[[150 137 129 128 127 127 135]
 [125 125 128 129 127 127 129]
 [130 130 131 128 127 128 120]
 [124 136 128 128 128 127 135]]
|
[[125 125 128 129 127 127 129]
 [130 130 131 128 127 128 120]
 [124 136 128 128 128 127 135]
 [150 137 129 128 127 127 135]]

[[122 137 120 128 112 136 135 125 126 129]
 [125 127 119 125 143 101 116 127 127 128]
 [124 122 131 143 132 132 127 111 126 129]
 [116 121 128 135 133 127 110 130 124 127]
 [127 133 135 144 128 125 130 124 124 143]
 [143 132 121 105 136 124 124 128 130 129]
 [126 125 126 121 129 129 133 150 132 132]]
|
[[116 121 128 135 133 127 110 130 124 127]
 [124 122 131 143 132 132 127 111 126 129]
 [126 125 126 121 129 129 133 150 132 132]
 [125 127 119 125 143 101 116 127 127 128]
 [143 132 121 105 136 124 124 128 130 129]
 [127 133 135 144 128 125 130 124 124 143]
 [122 137 120 128 112 136 135 125 126 129]]

[[126 122 132 131 129 128 139]
 [133 116 126 141 132 121 123]
 [130 128 134 123 130 130 130]
 [131 101 120 133 149 129 132]]
|
[[131 101 120 133 149 129 132]
 [133 116 126 141 132 121 123]
 [126 122 132 131 129 128 139]
 [130 128 134 123 130 130 130]]

[[137 132 125 131 118]
 [123 133 121 136 129]
 [127 130 128 135 128]
 [123 121 132 123 133]
 [132 139 120 132 133]
 [117 116 125 117 151]
 [127 134 130 134 122]]
|
[[117 116 125 117 151]
 [123 121 132 123 133]
 [127 130 128 135 128]
 [137 132 125 131 118]
 [123 133 121 136 129]
 [127 134 130 134 122]
 [132 139 120 132 133]]

[[139 121 111 129 134]
 [127 132 131 122 107]
 [113 116 119 127 119]
 [127 106 111 129 124]
 [116 123 126 124 107]
 [140 130 123 136 119]
 [112 126 113 123 111]]
|
[[127 106 111 129 124]
 [113 116 119 127 119]
 [139 121 111 129 134]
 [116 123 126 124 107]
 [112 126 113 123 111]
 [140 130 123 136 119]
 [127 132 131 122 107]]

[[140 139 117 136 112 123 133 115]
 [136 137 115 142 113 124 133 115]
 [126 134 117 149 121 124 132 113]]
|
[[126 134 117 149 121 124 132 113]
 [136 137 115 142 113 124 133 115]
 [140 139 117 136 112 123 133 115]]

[[133 132 108 133 135 114 134 129 135 118 128 121]
 [128 128 118 135 127 111 116 112 129 136 135 102]]
|
[[128 128 118 135 127 111 116 112 129 136 135 102]
 [133 132 108 133 135 114 134 129 135 118 128 121]]
---
[[111 113 126 144]
 [102 101 113 117]]
|
[144 113]

[[138 111 151]
 [128 127 142]
 [121 142 133]]
|
[151 127 121]

[[140 121 131 150]
 [120 143 134 123]
 [141 122 131 152]
 [126 119 100 120]]
|
[150 134 122 126]

[[114 115]
 [113 113]
 [127 133]
 [126 105]]
|
[115 113]

[[124 123 130 120]
 [140 123 110 105]
 [112 130 105 106]
 [113 122 128 130]]
|
[120 110 130 113]

[[140 125 130 140]
 [127 119 137 134]
 [151 130 115 138]
 [112 111 129 142]
 [139 137 120 147]]
|
[140 137 130 112]

[[132 119]
 [103 142]]
|
[119 103]
---
[[141 141 110 132 128 131 142 127 134 124 126 121 144 122 132 139]
 [107 150 131 117 145 107 114 148 125 121 147 151 140 157 148 108]
 [120 136 148 112 110 105 142 147 109 110 132 144 112 141 124 112]
 [137 131 140 133 116 131 126 135 135 103 140 137 133 131 138 109]
 [154 129 106 137 119 143 100 138 111 142 128 136 121 131 120 115]]
|
[[154 129 106 137 119 143 100 138 111 142 128 136 121 131 120 115]
 [137 131 140 133 116 131 126 135 135 103 140 137 133 131 138 109]
 [120 136 148 112 110 105 142 147 109 110 132 144 112 141 124 112]
 [107 150 131 117 145 107 114 148 125 121 147 151 140 157 148 108]
 [141 141 110 132 128 131 142 127 134 124 126 121 144 122 132 139]]

[[124 119 123 137 123 123 143 128]
 [129 150 142 110 141 140 110 124]
 [131 137 114 129 132 110 125 129]
 [109 142 141 116 136 142 122 144]
 [132 117 142 136 115 137 129 120]]
|
[[132 117 142 136 115 137 129 120]
 [109 142 141 116 136 142 122 144]
 [131 137 114 129 132 110 125 129]
 [129 150 142 110 141 140 110 124]
 [124 119 123 137 123 123 143 128]]

[[131 118 129 115 123]
 [110 119 139 151 115]
 [133 119 126 114 125]
 [127 119 130 123 121]
 [117 124 135 134 123]
 [122 114 134 134 117]
 [131 115 129 121 121]]
|
[[131 115 129 121 121]
 [122 114 134 134 117]
 [117 124 135 134 123]
 [127 119 130 123 121]
 [133 119 126 114 125]
 [110 119 139 151 115]
 [131 118 129 115 123]]

[[125 128 125 122 119 125 125 120 126 126]
 [128 126 131 122 124 128 135 124 131 130]
 [141 125 148 148 146 121 142 150 122 119]
 [126 127 125 124 124 127 126 124 127 127]]
|
[[126 127 125 124 124 127 126 124 127 127]
 [141 125 148 148 146 121 142 150 122 119]
 [128 126 131 122 124 128 135 124 131 130]
 [125 128 125 122 119 125 125 120 126 126]]

[[134 126 129 125 141 126 137 119]
 [143 107 101 135 123 139 123 131]
 [151 126 149 124 137 134 125 130]
 [130 116 141 125 130 120 124 119]
 [118 107 124 124 115 125 137 128]
 [129 116 141 130 105 123 137 130]
 [133 139 115 131 143 133 144 127]
 [145 116 134 131 121 130 126 132]
 [123 131 127 129 148 111 120 128]
 [104 133 150 129 146 131 138 127]]
|
[[104 133 150 129 146 131 138 127]
 [123 131 127 129 148 111 120 128]
 [145 116 134 131 121 130 126 132]
 [133 139 115 131 143 133 144 127]
 [129 116 141 130 105 123 137 130]
 [118 107 124 124 115 125 137 128]
 [130 116 141 125 130 120 124 119]
 [151 126 149 124 137 134 125 130]
 [143 107 101 135 123 139 123 131]
 [134 126 129 125 141 126 137 119]]

[[130 113 110 128]
 [114 121 118 128]
 [116 110 106 122]
 [146 109 107 109]]
|
[[146 109 107 109]
 [116 110 106 122]
 [114 121 118 128]
 [130 113 110 128]]

[[142 123 118 123 127 117 120 115 113 126 119]
 [134 106 120 117 125 136 129 113 123 129 123]
 [142 124 119 122 127 117 119 117 113 126 119]
 [126 150 134 139 132 115 124 141 128 126 130]
 [141 135 122 128 130 112 118 123 113 124 121]
 [132 148 130 136 131 111 119 137 122 125 126]
 [118 113 133 124 126 148 139 126 140 131 133]]
|
[[118 113 133 124 126 148 139 126 140 131 133]
 [132 148 130 136 131 111 119 137 122 125 126]
 [141 135 122 128 130 112 118 123 113 124 121]
 [126 150 134 139 132 115 124 141 128 126 130]
 [142 124 119 122 127 117 119 117 113 126 119]
 [134 106 120 117 125 136 129 113 123 129 123]
 [142 123 118 123 127 117 120 115 113 126 119]]
---
[[132 148 131 132 123 108]
 [112 146 119 132 126 126]
 [120 144 123 125 120 118]
 [113 146 119 130 124 125]
 [115 144 120 128 121 122]
 [118 143 122 126 118 120]
 [138 143 134 148 115 105]
 [146 136 137 122 113 104]
 [115 142 120 126 118 122]
 [123 145 125 127 119 114]
 [150 141 139 137 127 105]
 [134 144 132 157 118 109]]
|
[[132 148 131 132 123 108]
 [120 144 123 125 120 118]
 [115 144 120 128 121 122]
 [138 143 134 148 115 105]
 [115 142 120 126 118 122]
 [150 141 139 137 127 105]]

[[115 147 143 118 148 116 121 117 149 145 144 116 116 144 147 120]
 [133 120 130 129 120 130 134 133 120 116 120 129 131 127 125 130]
 [149 115 119 146 116 147 145 149 114 119 121 147 146 116 116 145]
 [118 143 139 119 142 120 120 119 141 138 139 120 120 143 140 119]
 [121 157 143 127 154 127 121 120 156 158 150 127 127 148 150 126]
 [124 131 137 124 125 126 124 120 128 123 121 126 128 138 134 122]]
|
[[115 147 143 118 148 116 121 117 149 145 144 116 116 144 147 120]
 [149 115 119 146 116 147 145 149 114 119 121 147 146 116 116 145]
 [121 157 143 127 154 127 121 120 156 158 150 127 127 148 150 126]]

[[140 154 111 147 118 123 120 139 132 136 143 139 151 138 156 114]
 [111 118 133 117 139 147 123 113 144 143 107 105 112 150 132 132]
 [138 158 105 149 120 108 112 134 117 121 145 148 155 123 157 119]
 [133 128 127 128 128 133 141 135 142 142 134 126 131 138 131 122]]
|
[[140 154 111 147 118 123 120 139 132 136 143 139 151 138 156 114]
 [138 158 105 149 120 108 112 134 117 121 145 148 155 123 157 119]]

[[142 140 115]
 [151 135 115]
 [149 142 111]
 [157 139 109]
 [155 135 112]
 [129 125 125]
 [137 124 126]
 [157 135 112]
 [153 132 112]
 [130 127 126]]
|
[[142 140 115]
 [149 142 111]
 [155 135 112]
 [137 124 126]
 [153 132 112]]

[[127 136]
 [136 126]
 [129 150]
 [129 124]]
|
[[127 136]
 [129 150]]

[[138 134 119 112 145 120]
 [135 120 126 113 134 150]
 [129 139 123 129 136 103]
 [139 133 119 110 146 124]
 [131 139 121 125 139 105]
 [130 117 131 121 126 154]
 [122 118 136 136 114 147]
 [117 127 136 148 112 123]
 [123 117 136 134 115 149]
 [135 120 127 114 133 151]
 [124 117 135 132 116 151]
 [130 139 122 128 136 103]]
|
[[138 134 119 112 145 120]
 [129 139 123 129 136 103]
 [131 139 121 125 139 105]
 [122 118 136 136 114 147]
 [123 117 136 134 115 149]
 [124 117 135 132 116 151]]

[[111 129 109 121 109 133 148 112 154 132 114]
 [134 122 146 131 137 127 114 138 120 124 144]
 [120 135 123 131 131 124 133 124 124 130 119]
 [117 142 119 127 123 131 130 116 127 136 117]
 [129 122 115 124 125 134 139 127 137 126 121]
 [127 132 121 113 120 138 141 126 143 136 125]
 [137 134 132 113 134 137 132 137 131 138 135]
 [126 120 125 137 122 122 126 125 126 121 122]]
|
[[111 129 109 121 109 133 148 112 154 132 114]
 [120 135 123 131 131 124 133 124 124 130 119]
 [129 122 115 124 125 134 139 127 137 126 121]
 [137 134 132 113 134 137 132 137 131 138 135]]

[[130 116 144 126 135 136]
 [115 128 102 141 131 133]
 [129 142 122 136 128 128]
 [140 143 154 125 123 119]
 [127 145 138 142 134 130]
 [119 137 136 108 128 119]
 [124 115 127 134 134 135]]
|
[[130 116 144 126 135 136]
 [129 142 122 136 128 128]
 [127 145 138 142 134 130]
 [124 115 127 134 134 135]]
